In the rows, zero is written as 128.
Rotation paths and how fast each direction turns (degrees per step):
Each turn is a multiple of 5 degrees from 10 to 175, or 0.
Each row of a path follows its step; steps can be skipped.
Rotation 1:
step 0: [129 129 125 132 127 123 128 128 122 133 134 131 123 132 127 129 137 133
 117 122 121 126 120 130 127 128 133 128 127 123 130 133 140 136 133 126
 131]
step 1: [122 131 123 131 131 126 129 136 126 126 124 130 130 138 124 128 130 130
 115 129 133 128 135 131 124 125 125 130 128 124 130 122 114 127 128 133
 123]
step 2: [125 134 120 130 129 121 123 123 137 131 131 133 125 124 127 129 129 133
 139 128 124 129 133 133 134 125 120 131 136 120 127 125 132 133 130 128
 128]
step 3: [129 122 132 132 124 124 123 131 123 132 128 127 124 129 126 136 120 129
 127 122 119 142 134 124 124 127 128 127 123 123 132 133 123 125 123 122
 129]
step 4: [127 129 124 134 124 137 128 126 120 129 136 130 126 138 131 123 131 125
 132 125 121 123 125 137 126 124 123 128 136 130 132 129 130 126 119 134
 131]
step 5: [129 125 127 133 134 127 128 127 132 132 132 126 125 129 124 127 133 134
 124 125 123 121 129 133 124 133 125 120 123 126 123 133 121 129 132 121
 113]
step 6: [121 135 134 130 126 127 135 131 127 123 124 130 126 133 119 126 122 127
 135 131 123 130 139 132 129 126 127 122 131 129 121 125 125 134 131 138
 132]
step 7: [127 133 126 131 124 133 121 118 126 136 126 125 124 124 126 141 132 124
 126 131 124 128 128 120 123 132 124 124 131 123 128 131 134 136 123 127
 128]
step 8: [135 124 133 127 134 133 121 128 124 129 125 127 131 137 135 125 127 129
 126 128 126 125 142 132 121 122 128 132 125 131 124 128 120 131 121 127
 134]
step 9: [123 126 121 129 129 129 127 125 127 127 144 118 123 125 128 126 130 129
 132 135 125 124 129 136 124 123 130 126 122 123 124 128 138 131 133 131
 129]
Directions:
[127 131 126 128 131 126 133 128 129 128 128 127 129 126 123 127 127 127
 129 127 129 126 130 129 129 129 128 130 126 126 128 129 128 128 127 130
 125]  85
Rotation 2:
step 0: [126 127 129 134 140 125 128 119 121 131 136 128 128 131 125 132 135 132
 123 124 133 118 137 138 128 128 123 134 128 136 135 119 135 135 132 129
 123]
step 1: [130 132 127 117 119 129 124 130 135 130 126 122 132 139 124 146 129 124
 132 123 125 129 130 120 120 126 133 125 132 124 135 122 125 130 128 131
 126]
step 2: [120 117 128 123 131 133 133 128 119 132 131 135 131 136 125 124 132 130
 123 123 134 126 127 132 132 135 133 123 127 121 118 131 120 135 126 124
 116]
step 3: [133 130 131 129 126 132 126 126 138 137 126 125 130 133 127 123 128 118
 131 132 128 125 133 126 130 114 113 131 136 128 123 126 131 133 123 138
 122]
step 4: [126 127 131 137 124 127 129 136 121 133 122 130 124 129 137 139 132 123
 131 119 130 117 124 128 132 124 135 127 132 125 124 127 129 132 130 111
 133]
step 5: [118 128 118 124 125 122 124 120 128 125 138 119 141 125 132 121 131 132
 132 133 124 115 131 131 128 129 130 132 133 131 131 125 131 137 123 131
 122]
step 6: [140 116 127 128 127 124 117 135 130 129 125 127 132 128 129 137 125 132
 129 119 128 132 133 117 129 121 129 119 119 132 121 121 127 130 126 128
 124]
step 7: [123 124 133 126 126 130 126 129 117 126 137 127 132 136 123 131 127 130
 110 122 132 121 128 135 128 130 117 133 134 128 129 134 136 124 123 123
 124]
step 8: [135 131 126 128 119 125 128 120 139 130 126 130 131 133 123 138 122 125
 133 127 132 124 136 129 134 119 130 130 128 121 135 138 121 141 132 131
 127]
step 9: [126 133 127 133 136 137 131 131 121 127 127 130 121 134 124 128 132 135
 131 120 136 116 127 128 135 128 134 119 129 132 126 120 128 131 129 125
 114]
Directions:
[125 127 130 128 125 126 125 127 126 128 128 129 124 129 128 127 130 129
 131 126 124 129 129 128 129 129 125 125 127 128 130 130 129 129 129 129
 126]  0
[129 125 128 132 129 127 130 129 130 130 128 130 129 128 130 130 128 127
 129 126 127 131 132 128 129 130 130 125 128 128 129 130 126 128 128 125
 129]  160
[132 129 127 127 126 127 125 128 127 126 131 127 128 127 129 130 125 132
 126 128 129 129 131 129 131 128 128 129 127 131 130 130 130 127 129 126
 127]  45
Rotation 3:
step 0: [131 133 131 132 128 131 121 125 126 128 134 126 120 125 139 131 133 122
 117 135 131 130 135 133 125 128 114 123 126 119 125 127 131 124 127 120
 124]
step 1: [133 132 138 143 122 120 126 125 128 126 129 128 118 129 130 133 133 133
 124 130 127 124 126 125 131 125 126 130 136 124 135 132 120 133 133 118
 128]
step 2: [132 133 131 129 132 137 130 123 131 133 131 134 125 123 131 127 138 131
 124 119 125 122 133 133 129 126 128 124 130 137 132 124 127 142 135 118
 125]
step 3: [125 129 128 136 126 139 130 126 127 138 133 129 121 121 129 127 138 118
 123 122 124 129 134 120 131 126 128 137 127 127 132 137 129 130 124 134
 124]
step 4: [123 123 131 131 129 135 134 119 134 124 127 134 126 136 129 129 126 120
 114 130 131 132 124 125 126 130 128 137 129 121 129 131 128 135 134 122
 115]
step 5: [131 114 127 126 125 128 124 122 128 135 135 133 126 137 127 132 136 124
 121 128 132 124 134 121 131 129 116 127 130 126 132 122 128 128 133 118
 131]
step 6: [129 138 125 134 119 129 128 129 116 134 125 131 123 136 121 128 132 133
 120 126 135 119 131 124 132 128 122 133 132 130 127 131 134 127 134 123
 124]
step 7: [126 131 125 130 127 137 132 127 126 123 134 138 120 124 128 125 138 131
 122 133 134 116 127 134 129 138 123 121 125 121 134 128 128 133 130 132
 122]
step 8: [132 131 125 121 125 127 127 128 132 130 136 130 115 123 139 134 133 124
 120 132 127 126 131 126 128 119 121 125 130 125 126 138 124 125 131 126
 117]
step 9: [134 133 131 140 125 125 124 117 130 127 131 127 121 134 133 125 136 124
 115 130 124 135 124 137 129 130 127 125 135 131 131 133 128 129 129 118
 127]
Directions:
[129 129 128 129 124 126 128 131 124 127 128 128 129 129 126 125 126 127
 127 128 125 131 129 130 128 127 130 129 128 125 131 130 128 129 131 129
 128]  135
[128 128 125 126 128 126 128 133 126 127 127 128 126 132 129 128 128 128
 126 129 133 126 128 128 130 130 127 126 128 127 129 126 128 126 128 131
 127]  45
Rotation 4:
step 0: [130 122 126 123 133 139 129 114 134 121 126 125 138 124 120 123 123 120
 127 128 125 126 120 129 137 126 132 120 129 131 137 122 124 128 121 130
 133]
step 1: [133 140 131 124 128 140 132 124 134 123 126 122 124 129 127 126 127 143
 130 127 120 119 129 126 134 138 128 126 132 134 125 134 128 129 127 119
 131]
step 2: [125 139 129 129 126 132 132 123 120 133 128 128 134 127 129 125 121 122
 140 140 137 128 129 125 133 134 122 133 124 138 128 131 133 117 125 129
 127]
step 3: [128 125 140 129 130 131 137 129 139 124 126 127 134 125 126 125 126 121
 133 124 132 126 131 127 141 127 123 117 121 130 135 129 133 134 120 135
 121]
step 4: [142 135 131 131 124 135 133 135 130 130 138 124 133 128 128 123 125 142
 126 132 127 121 133 143 127 128 125 124 126 129 127 135 131 130 126 130
 130]
step 5: [136 130 134 119 132 130 127 124 117 128 126 130 130 113 122 125 126 126
 141 135 137 130 122 135 124 121 127 129 124 136 127 124 133 128 124 127
 131]
step 6: [130 127 145 120 132 125 132 125 138 124 124 123 126 127 121 117 125 122
 130 125 119 130 130 126 129 128 127 129 133 127 119 132 134 134 118 135
 130]
step 7: [127 134 133 124 130 127 138 128 130 135 138 122 137 133 130 126 121 133
 127 142 120 120 120 135 129 125 136 133 123 123 122 130 128 124 129 125
 132]
step 8: [125 128 133 126 138 124 128 122 123 127 128 125 133 119 117 129 126 135
 135 127 135 131 122 125 131 129 139 129 119 127 138 133 140 128 125 120
 123]
step 9: [137 123 127 133 128 130 133 121 131 126 129 119 133 130 113 121 118 130
 124 124 118 128 132 124 131 136 131 130 134 133 132 127 133 125 120 137
 130]
Directions:
[128 125 130 129 126 126 130 125 131 126 126 128 127 130 128 124 129 129
 126 128 127 128 129 128 130 128 128 127 126 128 128 126 126 128 132 131
 130]  120
